[10 3 19 10 -51]
[-31 -15 -21 -15 60]
->
[3 19]
[-15 -21]

[10 -32 -10 7 53]
[1 13 -12 -14 11]
[14 34 -6 -21 -2]
[-4 -34 -25 5 -41]
->
[-32 -10]
[13 -12]

[40 24 13]
[-15 -3 45]
[39 22 11]
[-13 -2 43]
[-38 -23 -12]
->
[24 13]
[-3 45]

[-7 24 -16]
[-1 -20 30]
[-46 -7 50]
->
[24 -16]
[-20 30]

[-6 -35 -33 6]
[0 -47 -38 11]
[-11 -32 -31 -1]
[-14 -34 -35 0]
[1 53 40 -15]
->
[-35 -33]
[-47 -38]

[50 -33 -40]
[17 -7 -4]
[-38 22 40]
[-62 44 51]
->
[-33 -40]
[-7 -4]

[26 0 56]
[-3 -1 -1]
->
[0 56]
[-1 -1]

[45 42 41 43 -22]
[1 -1 34 -3 -6]
->
[42 41]
[-1 34]
---
[-51 11 33]
[-5 8 45]
[-41 30 2]
[-6 26 -21]
[34 11 -16]
->
[33 8 -41]

[56 -5 3]
[24 23 28]
->
[3 23]

[30 -52]
[21 -23]
[8 -11]
->
[-52 21]

[2 56]
[0 54]
[0 55]
[1 56]
->
[56 0]

[-19 -21]
[12 -46]
->
[-21 12]

[38 48]
[11 36]
[-8 15]
->
[48 11]
---
[34 -19 -10 25 -20 -19 -25 4 8]
[30 -44 13 21 17 -14 -57 7 -19]
->
[30 -44 13 21 17 -14 -57 7 -19]
[34 -19 -10 25 -20 -19 -25 4 8]

[-55 33 -2]
[6 63 -26]
[-50 4 -30]
[-18 34 -9]
->
[-55 33 -2]
[-18 34 -9]
[6 63 -26]
[-50 4 -30]

[-15 25 51 -61]
[-27 -21 -18 -40]
[-37 -42 -6 28]
[-3 -41 -39 13]
[-4 7 0 23]
[5 -39 2 -6]
[56 24 -8 -38]
[-29 -8 -7 45]
[24 -26 22 5]
[-11 -11 37 28]
[-11 20 -32 32]
->
[-15 25 51 -61]
[-11 -11 37 28]
[24 -26 22 5]
[5 -39 2 -6]
[-4 7 0 23]
[-37 -42 -6 28]
[-29 -8 -7 45]
[56 24 -8 -38]
[-27 -21 -18 -40]
[-11 20 -32 32]
[-3 -41 -39 13]

[6 -8 -9 13 -29 6 32 -8 -9 -1]
[45 -5 -2 -16 -10 15 -17 8 43 26]
[4 13 -6 35 3 1 22 17 2 11]
->
[45 -5 -2 -16 -10 15 -17 8 43 26]
[4 13 -6 35 3 1 22 17 2 11]
[6 -8 -9 13 -29 6 32 -8 -9 -1]

[-4 -41 58 -12 -34]
[-40 37 -14 37 -42]
[29 -50 40 -34 16]
[-41 16 14 30 -57]
[-1 45 -58 17 25]
[-8 48 -56 22 17]
[-22 51 -48 31 -3]
[24 -51 47 -32 6]
[41 -35 12 -36 44]
[-42 29 -2 35 -51]
[-26 50 -43 33 -11]
[42 -19 -11 -31 56]
->
[-4 -41 58 -12 -34]
[24 -51 47 -32 6]
[29 -50 40 -34 16]
[-41 16 14 30 -57]
[41 -35 12 -36 44]
[-42 29 -2 35 -51]
[42 -19 -11 -31 56]
[-40 37 -14 37 -42]
[-26 50 -43 33 -11]
[-22 51 -48 31 -3]
[-8 48 -56 22 17]
[-1 45 -58 17 25]

[20 -54 22 19 -14 -30 23 28 -60 32 11 -30]
[-33 -27 -31 -34 -50 12 -32 -25 -46 -27 -40 12]
[44 -26 45 43 11 -18 44 48 -27 45 39 -18]
[-44 -33 -41 -44 -64 17 -42 -33 -57 -33 -52 17]
[-44 -44 -42 -45 -59 -10 -41 -37 -59 -35 -51 -10]
->
[44 -26 45 43 11 -18 44 48 -27 45 39 -18]
[20 -54 22 19 -14 -30 23 28 -60 32 11 -30]
[-33 -27 -31 -34 -50 12 -32 -25 -46 -27 -40 12]
[-44 -33 -41 -44 -64 17 -42 -33 -57 -33 -52 17]
[-44 -44 -42 -45 -59 -10 -41 -37 -59 -35 -51 -10]

[18 51 26 3]
[34 6 9 30]
[44 -11 1 -15]
[21 18 23 -22]
[40 -47 20 19]
[29 11 -29 7]
[48 -10 11 -10]
->
[18 51 26 3]
[21 18 23 -22]
[40 -47 20 19]
[48 -10 11 -10]
[34 6 9 30]
[44 -11 1 -15]
[29 11 -29 7]
